Z: rows in 3 groups, each row roughly a mix of its group's directions:
Z (95 x 10):
[[ -4  24  -1 -12   0  -5  11 -21  -2  -3]
 [  3  12  -7  19 -16 -10  -3  17   3  10]
 [ 12  14 -12 -14  -6  10   7   2  -3 -21]
 [  7   6 -12 -14  11  16   0  17  -6 -15]
 [  4   8 -24  12  19   4   1   1   1 -13]
 [ -3   7   1   5 -15  13  -5  29  -1   7]
 [-13   8 -11   4  17  -3  -6  -1  -7  25]
 [ -3   1  -5   4   7  -6   2  -9   4 -34]
 [  5   0  21  -6   2  16  -8 -23  -1  -5]
 [ -2   1   0  11 -17 -14   0 -24   6  11]
 [ 20  16   8   3  -7  -6  10  17  11  -5]
 [  4   3  -6  -9  -4 -20   6  27   3  -5]
 [ 17   4 -11 -15  -3   0  15  11 -15 -11]
 [ -7  -9 -11   4   1  -4   2  24   7  22]
 [-11  -9   9   5  -1  17 -10  -3 -12 -23]
 [-19   0  18 -16   0  12   1   7  -1  15]
 [ 26   7   5 -18  -4   0 -11   8  -2   9]
 [ -3 -20   4 -10 -11   0 -16 -13  -8 -15]
 [-15 -22   8 -14  10  13  -5   5  -5   6]
 [  3  10 -18 -21   2   1   0 -10 -10 -16]
 [ -6   6  20 -11   7 -15  17   5   9  10]
 [  0   1 -10   2   3  19 -14  -3  -8  25]
 [  3   0 -11  22   3 -23 -10  -1   9   4]
 [  6   3 -20  -5   5   8   6   1  11 -26]
 [  4   2  -4   4 -22  -6 -14 -22   1 -11]
 [ 20   5 -12 -10   7   2   4  -5  21  12]
 [  0   0  12 -12  13 -12 -15   1   4 -22]
 [ -6   1 -16   2  11 -21   9  18   3  11]
 [  4   4  11   5 -15   2   2  15   4  27]
 [ 11   2  -9   8   6   1 -20 -11  -7  22]
 [  6  15 -22  22   1  -7   1   9   2   0]
 [  1 -15   6   9 -20  -2 -22   5   0  10]
 [ -4 -10  13 -23   1  -2   6 -20  -5 -10]
 [ -7   8  17 -15  -9  17  14  -9   0   9]
 [ -2  -5   5  24 -11  -1 -18  -8  -2 -14]
 [  6  -9  -7 -17   8  16  21   9   1  -9]
 [ -9  -9  14   0  -8  24  -3   2 -13 -14]
 [  6   4   9  28  -6  -9   1   0   1 -18]
 [  2   1  -2 -10   1  14 -20   4 -11 -23]
 [ -4 -17  19 -13  -2  -3  -3 -21   1   7]
 [ 13   4   8   2 -11  16   3 -18  -6  19]
 [-17  13   2  23  -4   0  -8   2  13  10]
 [ -9 -24  -9 -16   6  14   3   9   2   7]
 [  3   0 -14   4  10  26  -7  16  -4  -8]
 [  4   4 -21 -12   8  22   6   3   1  12]
 [ -8  10   9  -2  18  -8 -16  13 -15  -9]
 [ -2   5 -21  -5   4  17 -14 -10 -12 -11]
 [-10  -3  -9  17   3 -12 -16 -15   6 -14]
 [ -1  -8   5  18   2 -10  -5  27   4 -10]
 [ 28   3 -15   3   1  -7  -5  -1   7  15]
 [  7  -3  -4   9 -22  17 -13  10  -6  11]
 [ -2  -8  -2  22  -7   3 -18  -2  -4 -20]
 [  0  11 -18  -8   3  -8  22   3  18  -1]
 [ -1 -14   4  15 -21  -4 -17   4  12   5]
 [  0  -5  22  -5  -2   8 -17   1 -15 -15]
 [-12  -7 -19  13   1  15  -4   7 -10 -16]
 [ -5   1  13  -6   6  13   4 -21  11  19]
 [-22 -12   8   6  11   8 -14  -1  -2  15]
 [  7  10  -7  18  -7 -20   5 -12   5  14]
 [  1  16 -21  17   5   2  -6 -11 -10 -10]
 [ -6  12   6  -7   4  13   9  29   1   0]
 [  7   6  19  22   0  -4  14  -7  -1 -14]
 [ -3  18  13 -26  -3  -3   0   3  -8 -12]
 [ 14 -15  10   1  -8  13  -2   9  -1 -23]
 [ -9   3  17 -11  11 -10  15 -19   7   5]
 [  3   3 -19  18  19 -12  -4  -5   7  -7]
 [  0 -20  -2   1  -6   7 -11  21   3 -18]
 [ 14   1  -8  -9 -15 -19  11  -8 -13 -10]
 [ -6   7  -5 -18  10   2   5  -5  -1  28]
 [ 16 -16  -5 -11  12  17  -1 -14  -8   2]
 [-13  -1   4  10  -1  11 -17  24   7   1]
 [  1   3  18   9 -12 -13  -7 -18  -4 -15]
 [ 11   7 -15  17 -18 -18  -2   1  -3   4]
 [  1  -2   8  -9   7  28   2  -2   1  20]
 [  3  13   9  14  -6 -28  -2   7   5   2]
 [  2  11  -9 -10  11   1 -14  27  -3   3]
 [ -1  -5  -9 -12  13  -5  -7  21  17  12]
 [-12  -7  -7 -22  16   7   5   1  -6  17]
 [-17   1  21  -6   5  -8   5  -9   7  18]
 [  0   9 -16  -4  15  -3   8   3  -5 -26]
 [ 11  -7   4   2 -29  -7  -5  -6  -7  14]
 [  5   6   2  -5   4 -29   8   1  11 -13]
 [  6  -4  20  -6 -14  12   2   6  -6  21]
 [ -7   5   0 -22  18   6  -9  13  -9  10]
 [ 18  -5  -8  14   2  -6   0 -13   7 -22]
 [  9   8   5 -15  17  -3 -14 -17  13   7]
 [  5  16 -11  22  -8  -3  -7 -17  -3  -8]
 [  2  15   7  19   7  -1  -7  -5 -13 -20]
 [  3  10  16  15  -1 -24  -1  12   2  -7]
 [  7   1  -8  29  -4   8 -10  14   5  -6]
 [  9  12  15 -20  -3  12  -1 -14  -4 -12]
 [ 17   0 -22   8 -11  -8  -4  11 -10 -10]
 [-19 -10   7   6   2   4 -18 -20   6  -8]
 [  6   2  15 -20  -9  10  18  -4  -7  13]
 [ -5  13  -2 -24  16   3 -17   0   1  -4]]
which group is each row in? (one row of each group first):
[ -7  13   2 -10 -20  10   9  15 -10 -12]
K
[-19 -13   2  15  14  -2 -18  -5  -3  -7]
F
[  8   0   0   5  11   4  14  23  -1 -20]
V

[ 17  -2 -22   1  10 -12   4  -9  -7 -15]
K
[  2 -18   8  23 -13  -1  11  -2  12  -1]
V
[ -4  18 -22 -10  -3   9   9   2  -4  15]
F
[ -8  -8 -15 -22  12  12  -4  10  -4  11]
V
[ -7 -16  -4   9  -1  10 -27   7   1  -9]
K
[  4 -16   5  -1 -23 -10 -13 -16  -6   2]
K
[-13   0  14  -8   2 -18 -23   4  -8  -1]
V
[-13  10 -10  -5   4  25  -5 -15  -9  -4]
F
[  2  -2  -5  32  -8   6  -4 -13   2  -5]
V
